128 stands for zero in the data rows.
Some points, each followed by its number:
[168 248 133 90 237 131 255 255 160 246 35 255 125 19 166 119 187 120 204 150 153 135 137 175 30 56 168 0 9 171 126 231 246 0 169 0 255 246 238 74 0 19 255 78 95 159 93 167 84 237 0 244 130 12 217 169 229 141 187 255 0 86 255 86 46 195 44 16 68] 0
[142 153 117 129 149 102 137 128 140 102 107 134 136 142 129 132 122 141 142 137 129 147 150 123 131 127 117 114 118 150 120 140 138 125 119 135 153 144 143 130 105 136 116 118 142 129 125 131 135 128 115 122 157 120 130 128 122 120 149 150 140 128 146 148 115 135 133 127 130] 1
[129 137 137 104 145 133 132 158 123 140 117 144 141 128 118 144 159 119 143 109 128 131 113 167 92 102 120 149 100 113 131 126 115 112 133 123 133 134 116 126 129 115 183 134 115 134 122 128 116 155 112 161 126 115 113 124 140 143 138 106 118 130 139 107 123 144 98 128 112] 2
[136 126 125 118 158 119 147 106 111 143 133 138 147 184 123 135 159 153 136 124 158 135 147 123 126 114 122 130 101 122 111 118 129 136 141 139 121 118 123 153 144 148 115 156 134 145 166 137 143 124 141 140 133 137 146 129 123 122 129 114 123 119 122 120 134 121 128 129 132] 3
[77 103 120 154 114 138 161 83 116 135 149 63 86 91 200 66 178 151 161 136 196 121 184 113 17 136 90 97 183 76 111 168 114 148 147 141 97 61 73 132 146 82 139 147 178 107 105 122 151 137 174 157 142 120 103 179 106 126 155 142 159 158 143 117 146 120 99 108 204] 4
[139 167 158 108 164 102 122 170 135 131 82 125 158 160 90 171 120 100 143 121 91 129 138 136 130 115 133 166 73 95 116 120 134 156 93 95 126 194 86 125 117 122 159 96 94 101 127 127 103 179 66 133 110 83 107 106 132 119 112 108 125 87 152 90 112 122 142 156 132] 5
[3 97 138 178 61 213 157 66 102 169 170 101 79 38 211 0 103 128 108 133 207 90 134 182 9 147 92 87 209 100 136 131 84 99 176 157 73 37 75 92 128 65 150 150 201 161 85 102 105 176 242 204 133 148 106 204 112 102 170 166 79 165 98 137 166 118 91 89 218] 6
[156 106 110 122 142 136 123 114 111 159 140 111 121 136 133 145 166 145 125 127 173 132 125 144 121 118 126 127 126 130 123 149 117 145 136 112 122 116 150 139 166 133 116 152 124 154 152 145 157 125 128 122 132 134 142 128 135 142 128 115 155 150 129 105 147 130 125 105 108] 7
[111 131 123 128 139 148 185 144 106 168 129 156 134 116 161 111 171 157 138 129 177 118 140 153 70 116 112 88 132 145 117 140 129 105 150 127 129 110 139 123 105 115 134 158 131 160 151 135 130 146 150 177 126 133 147 152 153 128 143 149 109 136 162 116 137 127 112 96 129] 8
[138 142 116 144 156 126 115 118 145 114 106 142 130 147 123 139 120 149 136 188 161 138 158 113 155 124 126 110 123 166 101 118 144 151 125 122 142 149 154 134 130 155 88 121 129 156 156 115 122 144 97 118 169 116 148 118 125 119 143 148 100 104 143 132 127 136 155 119 145] 9
[162 75 110 137 97 111 84 98 132 91 197 113 109 152 113 151 117 134 92 108 58 133 94 35 249 173 180 134 166 135 153 102 153 127 142 147 126 91 153 168 158 185 49 153 107 114 140 143 159 0 151 59 107 182 162 92 114 145 58 106 154 142 77 173 139 112 144 150 86] 10
[97 48 162 79 12 216 160 134 61 211 159 189 199 128 110 210 148 122 57 103 195 44 27 225 122 74 78 190 163 162 127 45 38 179 97 205 0 87 160 85 195 127 152 166 76 121 247 85 95 175 249 118 0 237 103 131 194 141 124 13 153 102 36 73 156 113 174 172 64] 11
[188 78 105 155 56 143 0 19 180 110 141 55 36 74 62 78 37 68 119 174 108 131 118 83 189 138 178 188 136 86 173 184 126 127 127 106 162 111 165 105 218 96 163 72 192 55 44 126 178 105 102 1 148 97 109 138 53 157 151 122 138 162 24 135 107 121 149 126 162] 12
Which three points above are nearest to each new point, looking only along the 5 directions in which the numbered points spread most? Their numbers follow each, smallest number first.
[176 157 100 106 121 84 162 188 145 49 102 155 153 115 110 173 167 150 168 99 52 156 128 142 95 133 109 145 137 191 156 150 122 69 111 177 187 121 161 117 50 149 142 142 118 108 92 140 153 71 124 136 156 133 98 113 145 170 146 142 200 181 156 173 98 138 109 131 73] 1 7 9
[121 139 138 133 155 112 101 114 160 115 119 128 107 135 131 120 113 112 150 168 140 138 155 77 153 114 141 111 106 91 107 125 165 142 133 105 147 149 117 142 146 113 153 90 143 101 119 110 109 146 76 110 147 97 136 127 106 116 140 133 75 81 141 127 104 150 122 140 168] 1 2 9
[125 128 123 119 153 111 128 120 123 100 116 112 151 169 137 168 167 153 147 143 167 141 154 136 110 112 89 144 132 131 96 110 108 180 112 155 100 123 110 147 152 151 110 140 125 136 162 113 128 142 130 132 153 135 107 117 125 127 144 99 165 120 134 120 137 139 134 146 140] 3 7 9
[133 125 117 121 103 135 129 143 139 110 117 142 126 89 137 143 131 127 135 141 142 127 113 154 109 113 105 125 149 160 133 137 114 120 117 148 137 122 163 105 120 115 153 116 133 119 119 113 124 138 132 119 137 137 110 133 141 143 162 129 145 141 132 139 116 151 122 125 111] 1 2 7
[154 110 145 147 27 210 78 91 96 220 135 132 121 87 21 52 0 57 20 73 42 77 29 226 188 171 199 211 104 157 220 135 76 64 123 96 115 152 161 53 126 121 118 126 126 159 81 169 143 147 189 97 55 139 136 134 124 122 85 140 111 182 4 111 157 48 185 102 82] 2 7 12
[113 161 126 155 105 158 72 234 144 99 105 128 126 12 151 148 27 84 48 117 55 128 28 217 203 184 140 102 191 232 164 118 106 127 84 75 141 206 182 71 64 140 72 76 60 208 79 125 64 148 88 129 140 136 117 82 185 118 99 180 152 161 176 162 157 162 146 103 39] 2 7 9
[52 158 168 121 127 178 177 174 121 165 89 219 180 122 146 136 113 129 120 180 194 89 123 187 97 84 87 100 117 167 85 59 119 141 118 146 86 161 128 93 96 115 158 111 107 161 191 72 40 240 137 192 107 136 129 140 173 92 165 128 26 47 155 104 121 149 147 139 152] 2 3 8
[121 75 133 118 69 211 114 143 91 200 155 195 165 109 126 188 98 131 33 151 194 77 27 199 215 109 122 121 164 221 122 58 89 168 115 138 55 135 222 98 176 162 72 146 68 202 237 103 89 154 180 103 65 215 167 106 196 123 111 87 102 103 84 108 168 137 184 123 45] 3 7 11
[116 133 130 116 128 95 142 202 145 74 133 132 135 90 181 189 158 128 137 116 95 136 109 94 146 136 112 88 174 141 119 118 148 146 104 134 129 139 133 135 96 125 125 105 87 99 126 111 99 93 101 121 116 146 114 106 162 136 112 125 165 114 189 154 114 168 110 153 91] 1 3 9
[165 122 129 105 175 114 150 8 82 219 149 134 144 255 74 63 124 141 120 74 180 142 157 130 135 95 151 155 13 55 130 150 130 103 174 127 131 110 116 170 188 129 145 170 198 139 163 185 195 134 180 125 114 130 178 163 75 97 140 108 98 125 50 105 131 81 124 120 153] 1 3 7
[140 124 129 127 134 126 121 141 135 121 135 136 125 136 111 141 144 130 138 135 100 128 131 99 143 133 149 137 122 125 131 118 144 117 137 122 140 126 123 140 125 143 125 139 110 124 130 129 129 103 108 130 126 121 137 114 128 143 105 122 110 122 131 125 124 123 126 130 124] 1 7 9
[139 141 137 118 142 116 161 156 123 137 132 174 152 161 110 143 135 137 127 113 86 124 126 97 160 133 155 117 102 139 131 107 159 97 137 128 144 141 133 141 91 151 114 143 103 128 151 140 124 97 122 140 103 135 159 116 143 125 95 134 95 105 139 135 117 112 135 135 107] 3 7 9
[148 148 121 126 147 117 119 183 136 95 110 140 147 127 114 174 138 136 130 132 85 140 117 138 150 142 133 137 132 174 130 113 130 127 113 122 146 155 140 129 96 164 98 133 84 156 131 129 117 112 93 138 146 123 126 93 150 143 107 132 144 135 158 135 132 135 136 127 90] 1 3 9
[163 107 144 99 90 155 87 154 138 153 157 200 131 119 59 147 86 81 90 101 47 112 39 122 225 117 194 163 88 134 176 92 147 59 148 118 157 141 179 119 135 138 177 122 92 117 122 132 109 88 113 100 74 150 158 98 143 154 91 96 55 111 73 136 105 134 120 142 57] 2 7 9
[131 155 120 166 173 118 131 107 149 140 102 114 101 135 141 97 111 146 149 198 165 134 199 73 137 143 147 76 118 131 95 154 176 150 132 79 155 161 129 136 117 129 80 108 145 139 135 131 134 151 75 120 166 79 166 140 111 102 131 187 83 96 172 118 126 115 159 100 187] 1 3 9
[87 223 184 126 180 67 146 236 119 117 49 44 166 110 151 151 71 66 117 46 36 134 134 186 85 171 107 142 106 69 124 157 113 195 37 47 99 254 7 99 49 81 134 49 75 99 60 150 76 223 58 167 93 53 57 110 147 72 83 152 218 111 225 89 137 112 140 160 133] 1 2 5
[97 171 150 125 154 106 116 188 131 119 114 122 140 97 166 130 63 87 86 78 87 142 79 163 173 148 128 91 127 126 135 125 134 138 100 85 131 195 119 116 90 108 127 72 104 148 95 135 77 158 98 137 118 125 122 111 150 87 114 153 136 113 176 149 131 160 114 139 91] 1 2 9
[163 103 117 128 93 143 88 75 132 140 147 132 110 132 80 102 84 110 104 121 111 127 100 128 173 128 158 161 112 130 161 136 121 97 142 136 144 112 165 121 159 133 136 129 154 121 112 141 157 101 149 83 123 142 139 130 104 139 132 120 119 150 58 141 123 114 137 124 113] 1 7 9
